One vector is turned by the same rotation once a tick. Each row is the vector after some number of ticks, and that number follows the row.
The counts run from 0 to 331.
[106 102  67 120 164 156 182  96 115 152 125 105 159  85 112 108 124 129
 160  87 129 105 168 121 152 120 101 133 166 133 100 132 166 135 127 132
 123 129 131 129 174 152 113 126 168 101  85  71 122 136 120 157 102] -> 83
[122 102  97 150 159 145 168 114 143 156 182 109 177  85 125 116  79 126
 160  56 126  80 141 123 156 119 119 153 172 138 116 116 163  98 154 112
 139 128 156 101 141 134 123 113 135  99 110 114 147 130 121 152 113] -> 284
[136  70 119 109 197 144 171 108 147 147 145 104 143 111 100 116 109 130
 186 117 118  85 139 164 146 101 126 157 150 127 149 135 130 124 168 130
 135 149 162 158 165 142  89  96 134 123 107 134 130 100 128 139  92] -> 30
[130  69  87 104 175 121 145 106  97 172 112 152 151 101 117  80  81 174
 160 102 126 120 153 149 128  98 160 143 136 153 143 121 153 141 104 128
 146 138 142 120 119 149 136 126 128  86 103  63 132 141 130 128 130] -> 89
[139  77 108 120 170 117 173 117 118 149 142 121 182  79 112 107 107 145
 138  59 122  91 157 114 165 106  99 154 143 130 106 143 173 108 130 115
 111 136 135 120 137 134 138 120 161  97 122  77 136 146 154 152  97] -> 104
[126  83  84  97 179 159 158  96 118 150 130 101 161  92  99  86 119 142
 155 111 127  92 131 143 150  92 128 117 158 116 132 134 155 162 148 110
 127 131 121 152 155 142  75 108 152 112 115  65 124 144 104 131  97] -> 70
[131  62 114 117 162 114 186 111 143 188 138 110 130 113  86 104  85 176
 163  73 112 109 148 139 150 143 152 149 111 153 108 146 126 115 131 154
 115 138 131 140 128 140  83 114 155 116  80 136 116 109 118 149 126] -> 200
[121  71 127 104 170 174 171  85  93 156 127  96 152 118 131 135  89 128
 158  99 138  95 131 151 144 116 173 106 158 108 112 132 178 105 167 152
 131 149 128 138 157 117 125 109 153 132  98  82 122 135 134 151 106] -> 330
[141  68 114 125 154 154 169  97  98 173 142 143 161 124 127 106  79 168
 160  74 142  96 140 137 149 113 157 144 153 140 133 137 170  96 121 120
 141 132 148 104 103 138 157 138 114  69 110  84 128 124 138 145 146] -> 131
[ 95  96  87 144 197 134 193 105 129 157 133 124 145 101 130 113  97 145
 161  79 130 105 157 140 161 102  99 144 164 153 133 131 162 111 108 127
 164 145 163 133 158 145 158 147 128  99  91 108 137 130 138 149 118] -> 263
[137  89  90 123 154 137 164 101 122 171 124 104 153  86  89  92 120 176
 155  91 143 114 130 130 186 116 135 141 140 132 136 167 146 152 105  99
 102 117 131 157 135 128  99 126 157  77 111  78 125 137 109 131 122] -> 228
[114  54 126 112 181 158 180 101 134 171 135  85 142 115 125 146  84 145
 156 111 107 119 144 168 117 127 161 123 113 128 133 129 137 100 156 128
 123 167 141 157 158 116  98 119 158 114  87 122 124 110 113 137  88] -> 192
[121  79 114 125 161 156 169  91 119 165 136 118 186  69 140 110 108 144
 153 109 129 108 154 130 141  81 150 150 143 130 152 117 148 133 150  86
 104 128 142 126 168 114 100 145 142  69 137  87 156 136 135 127 101] -> 257
[129  61 102  86 164 110 150  83 106 176 108 145 175  84 106  91 108 181
 145 102 127 114 169 133 128  92 141 163 123 144 139 136 155 142 124 114
 127 127 119 125 133 142 115 127 136  76 100  70 119 140 140 120 132] -> 90
[113  50 120  86 200 147 156  79 104 142 128 126 180 132 111 114  94 147
 158 115 135  95 156 145 127  89 139 152 160 127 148 130 152 103 152 128
 168 127 125 120 145 153 127 122 108  92  88  97 117 126 136 148 143] -> 290
[114  89 138 133 153 145 195  88 132 177 140 116 113 114 120 152  90 142
 177  81 131  72 139 141 181 117 156 138 155 131 127 136 170 103 143 163
 141 155 167 144 142 120 129 119 135 134 104 130 113 109 145 139 118] -> 169
[132  43 126 122 211 106 178 105 124 171 112 127 163  92  89 120 121 153
 144 102 128 111 157 136 154 105 102 160 118 148 130 141 146 135 129 121
 119 116 139 120 150 153 110 130 151 100 104  98 134 145 154 141 117] -> 239
[111  52 154 124 181 114 187  79 131 173 121 103 168  90 126 122  91 157
 162 120 128 102 153 138 150 110 184 129 131 133 121 123 139 129 164 147
 106 150 130 129 158 115 113 111 140 112 109 118 145 138 151 130 125] -> 35
[120  84 109 144 159 126 189 106 135 200 120 124 120  85 123 132  86 160
 168  84 123 116 150 151 176 116 164 135 121 146 146 135 164 133 109 149
 116 148 167 140 151 119  99 132 158 123 102 120 141 125 128 132 113] -> 212
[130  76 113  95 198 104 176  96 122 142 120  98 169  91  91  88 125 153
 159 105 130  89 151 142 164 109 113 142 147 128  91 149 149 138 135 140
 109 142 141 151 141 142 138  97 167 118 104  83 133 151 138 149 108] -> 61
[124  79  94 133 158 146 166 102 109 188 118 122 165  74 119 133  95 133
 156  94 145 112 151 141 153 113 154 132 149 128 130 127 173 145 134 117
 106  98 134 113 157 133 102 124 166  82 115  71 144 157 119 129 124] -> 79
[110  61 140 105 192 124 162  88 117 148 138 124 187  95 134 126  94 156
 129 104 123  97 152 139 160  70 136 141 148 123 177 127 167 120 150 105
 155 140 122 143 157 108 117 122 119 106 120  92 140 142 152 118 124] -> 278
[138  60 113 107 170 117 151  94 128 154 145 126 197  94 106  88  92 172
 145 106 131 105 152 125 121  92 131 164 138 142 135 135 130 119 139  82
 129 120 124 121 129 142 130 127 120  48 110  85 141 136 132 132 128] -> 269
[114 102 102 123 125 153 147  90 141 181 175 123 162  93 137 104  55 159
 164  70 135  90 147 135 146  99 170 138 167 129 144 112 164 114 140 107
 151 135 142 127 133 114 100 113 120  92 105 111 129 120 114 120 145] -> 297
[124  66 139 132 169 139 175  89 133 175 134 122 128 116  99 124 107 165
 181 108 136  56 107 147 185 102 148 143 170 129 151 148 155 135 128 113
 127 137 182 145 130 126 131 131 119 100 134 106 132 127 152 118 117] -> 7
[123  84  94 103 179 142 157 110 151 131 177 119 177 101 114  89  99 157
 152  89 104 102 159 130 125  94 101 163 142 140 156 132 138 111 140  95
 163 152 138 146 150 139 104 121 115  87 104 111 129 103 124 139 105] -> 273
[130  77 101 123 161 167 166 108 105 142 158 105 188  92 148  88  94 150
 127  68 119 127 154 119 138 115 137 135 144 131 115 125 156  86 137 107
 122 144 102 124 140 121 130 133 157  83 110  76 140 142 125 154 109] -> 108
[147  90 120 105 136 137 169 105 136 158 166 109 173  93 103 150 104 141
 153  84 117  74 159 134 140 112 123 162 144 108 120 141 166 103 176 117
 116 136 135 144 147 120  73  93 163 112 107 105 111 115 127 136  90] -> 325
[145  87  94  99 149 117 154  79 111 165 117 130 173  77  98 102 117 178
 145  94 138 104 167 119 158  89 137 153 144 123 133 154 162 142 114 111
 119 121 114 137 141 135 112 127 149  80 110  70 117 144 138 130 125] -> 91
[146  83 109 100 191 118 156 115 114 149 152 159 158 113 111  95  96 165
 145  59 124  99 174 137 155  94 106 172 145 136 171 137 159 113 122 140
 169 148 134 133 129 150 102 118 123 122 105 102 115 116 151 150 121] -> 115
[119  58 126 122 194 179 183  96 108 162 117  81 131 125 120 123 102 134
 167 112 129  92 104 151 160 125 161  94 146 117 112 133 154 126 146 133
 119 152 142 152 139 114 117 118 158 124 110  83 130 143 126 141  96] -> 194
[104  75 129 118 194 115 180  89 128 143 125 127 176  80 146  88  96 169
 147  92 115 108 174 125 147  95 139 150 139 149 123 114 135 109 139 129
 140 162 126 129 155 128 157 138 127  94 102 102 144 140 157 146 115] -> 265
[124  75 102 123 170 138 162 115 125 150 151 115 192  91 137 114  81 155
 125  58 112 142 178 129 127 115 122 155 118 136 128 123 147  86 140 111
 126 148 111 110 145 130 122 136 156  81  93  92 135 127 128 156 111] -> 107
[121  85  91 109 168 139 164  89  96 170 105 128 147 102 136  82  89 167
 151  79 146 116 154 143 162  99 161 125 153 141 131 130 168 133  97 138
 142 138 129 127 129 127 153 124 141 103 102  62 140 160 129 137 143] -> 88
[105 104  85 133 154 153 170 110 147 173 151  87 137  65 132 112  72 138
 173  91 109 103 135 151 143 111 155 126 151 134 120 127 154 133 128 115
 114 150 176 150 158 119 116 111 164 114  99 108 148 132  93 126  90] -> 54
[118  86  77 121 159 154 157 107 122 182 134  99 159  88 115  92  66 161
 159  84 127 126 127 157 141 116 162 112 138 140 132 126 147 144 118 107
 130 117 120 141 138 124  90 108 151  91  86  91 140 143  85 129 141] -> 67
[104  82 107 118 176 138 185  93 119 172 104 108 133 103 124  96 103 180
 157  80 130 128 140 136 182 112 165 110 138 144 135 145 151 141  93 138
 128 148 121 156 138 116 135 144 154 103  93  81 130 149 132 130 131] -> 224
